R: 3 groups of rows, each row roughly a mix of its group's hidden directions; one row fits no group
R (102 x 10)
[[ -8  25  -2   7   5  11  -6  24  19   6]
 [-24  -8  19   8 -20   0   9   9 -15  -9]
 [-15 -26   0  -6  15  22 -10   8  -2   8]
 [-17  31  -2  -6   9  13  -8   3  17  -1]
 [  6 -16   0 -16  19  21 -19   4 -11  -9]
 [-25   1  -2 -19   1  14   3  20  17   6]
 [ -7   0  19   3  -3 -11 -32 -12  -9  11]
 [  1  -2 -28  16 -12 -18  12  -6 -13   6]
 [ 17 -28  -3  -3  12   4 -12   1  16 -14]
 [ -7   3  14  26 -17   0 -13  -2  23  -2]
 [-14  26 -20   3   3   2  -1 -20 -14   5]
 [ -8  -1 -12  19   8  -2  -7  27 -10 -19]
 [ 25  12   9  23   6  -9   9   3  12  12]
 [ 17 -18 -24  -6  12   6  -3  -3  -6  20]
 [  7  -2 -12   9  23  23  20 -13   3   0]
 [ -9  18 -22   7 -24   8  -9 -11   4 -11]
 [ -2  -5 -16   6   4   8  -3  18  31  14]
 [  7   2 -19  23 -19 -18  -3   9 -12   4]
 [  8 -15  -1  14  12  15 -11 -23 -20   0]
 [ 20 -11   0  -1 -17   3 -24  13  18   2]
 [  3   3 -15  -1   7  18  11   5  30  16]
 [ -6  12  -9   6  -1   6  -4  35  15 -11]
 [  7 -11 -17  14  10 -25  15   9   4 -14]
 [  2   2  -3  -8   1 -16  13  29  23   2]
 [  1   0  -3   5  24 -15   6  -1  14  29]
 [  6   5  13 -22 -21  11  -7 -18 -10 -12]
 [ 12   0  -2 -13  -6   4 -10 -18  20 -27]
 [ -7  10 -11   5  -9  12 -12  17 -19 -25]
 [ -7  30   8   6  13  -7  -6  24  -2  -5]
 [ -9  11   9 -24 -15  15 -12  -6 -18  11]
 [  4  -6  10 -10  -7 -14  10 -27 -24   5]
 [ -9  24   9  12 -14 -20  14   0  15  -4]
 [-10  -7  -3  21   4 -18  14   6   8  26]
 [  2 -30  -7   7  -2  15 -25   0   3  -4]
 [ 11   2  17   2  25 -17  23  -6  -2  -3]
 [  0 -10 -14  -8  -2  -6 -23  19  23  11]
 [ -9 -18  -8  24  -2 -17  21   6  -5   7]
 [  5   5  -2   2   8   9  23  -5 -23 -26]
 [ -8  10 -17   8  -2   6  -7  34  11  -7]
 [ 23  -8   3  19  10   2 -11   5   7 -25]
 [  4  14   4  -8  12   1  -3  17  34   0]
 [ 12  -5  -2  13 -12 -26  15 -18 -14   0]
 [  6  13   5 -18  25   7  20  -7 -12   9]
 [ -5  25   3   2   1  -7   9 -29  -4  15]
 [  8  20  14 -11  -5  20  -7 -15 -13  16]
 [ -1 -22  -9  24  -1 -18  -3   2   9 -18]
 [ -1 -18  15  -3  -7 -17 -28  -4  10   8]
 [ -6  -9 -22   5  -9  21 -24  -2   5  12]
 [ 12 -12 -23  20 -20  -8   2 -11  -7   8]
 [-19   5  19 -13   9   2   0  18  -6 -23]
 [-20   9  -5  -6   8 -19  24   5 -18   3]
 [  2 -29   2  -1  -1 -18 -27  -3   2   2]
 [  5  28   7   6 -19   7  -4   4  -2  24]
 [  3  19   7  -5   9   3   2 -32  -1  19]
 [ 12  -2  -7  -4  21  27   6  -7  22  -3]
 [-17  16  25  -6   1   7  -2  13  16 -13]
 [ 20  22   4  -2 -23  -5  -8 -15   8  -9]
 [  8 -10  13  -4   8  -3  11 -34  -3  14]
 [  6  22   2 -21   6  14 -25   4   7  -5]
 [-28 -15  -8   2   6  14  -5 -16  -6 -16]
 [ -9  26  -3 -22 -12  18   0   1  -2  12]
 [ -1 -23  -8  -2  -1 -14  22  20  -6  15]
 [ 10 -15   6   3   3  19  15  -4  13 -27]
 [-26  14   5 -15  13  18   0  -5 -14   9]
 [  3 -30  10 -10   7   2   6   0 -26   4]
 [  7 -20  15  -1  -5 -12  22   5   5  23]
 [  6  -9   4  14 -17   5 -20   1  -4 -29]
 [  5  12 -12  13  -9 -31  14   3   6 -10]
 [ -2  16 -19   7   0 -24  15 -15 -14   1]
 [  7  11   0 -17  26   9  20  -2 -11  13]
 [-17  10   7   5 -12   5  -1  25  24  -7]
 [  5  21  -3 -16  16   4 -20   5 -16 -13]
 [ -3  25  11  -2   5 -12   2  11  25 -16]
 [ 15  17  12 -23 -18  12 -14  -7   2   5]
 [  3   1 -20  -5   9  -5  16   5  10  31]
 [ 10 -21 -16   7  17 -15   8   1   7 -21]
 [ 14  -1   0 -10  19   8  27 -16  13   5]
 [  3   3  11 -11  16 -14   6 -17 -26 -14]
 [ 16  15   0 -32  10  12  -4 -10   7  -3]
 [ 20  -8 -10   4  23 -15  16  -8  -2 -16]
 [ 24 -11 -10  13  -8 -20  -3   4   4 -21]
 [  5  24  15  17  -9 -20  13   2  10   4]
 [ -7  28   5   3 -16  20  -6 -15   9   6]
 [  2  -2   7  20  18   8  27   4   6 -17]
 [ -1  29  -1  -6 -24   2  -2  -3 -14  14]
 [-10  -6 -20  11  -8 -18  14   6 -14  20]
 [  5 -11 -11  25 -18  -1 -20  -4  11 -12]
 [  0  -7  18  12 -22   9  -7  13  24  -2]
 [ -9  20  11 -14 -16  20 -11  -1  -1  17]
 [-23  10  -4  -7   7 -14  20   1 -24   1]
 [ 13 -25  -5 -13  16 -12  12  17  -4   5]
 [  2  34  -2 -13  14   1   9  -2 -10  14]
 [  3  -4  -4 -18 -11   7 -13   3  29 -18]
 [  2   1   0   0 -10  16   5   0 -19 -34]
 [-25 -11  17  21   9  -4   5  12   9   9]
 [ -9  22   5  -1   4  -7  -7  10   7 -32]
 [-11   1  -2 -13   0  33 -14 -17   1  -2]
 [ -1 -15  -9  19  11  -6  27   1 -15 -12]
 [  2  -8 -25   1   3   9   2  20  26   7]
 [  5 -11 -22 -18 -23   3   8   0 -15 -11]
 [-14  -5 -15  25   3  18  -7 -20  -4  -7]
 [  0  19  21  -2  -5   4   0  10  -6 -30]]
one row of each group, then the others: which group is each in?
[ -5 -17 -18   6  20  25  -4   7  13   4] -> <80>
[ -1 -11 -11  -8  -1 -20 -22  -8 -23  11] -> <65>
[  3   4  24 -11  10   3  -6  17  22 -15] -> <42>

[ -9   8   0   8 -28  -5 -12   9  25  -6] -> <80>
[ 11   4   4 -18   9  14 -20   8  20 -16] -> <65>
[-10  16  10 -13 -17  21 -12  -2  -7  19] -> <80>
[ -1  11 -10   9  17   3  15 -10 -31  -3] -> <65>
[ -8  -8 -19  10  -8   8  -3  -1  15  31] -> <65>
[ 12  -7 -13  16 -15  -1  -6 -26 -18   4] -> <42>
[ 31 -16   0  10  -9  -4  -9   0  19  -2] -> <42>
[ 10  17  -7 -20  12  -4  20  -3 -22   7] -> <80>
[-24   5   6  -1  -2   3   5  12 -23  24] -> <80>
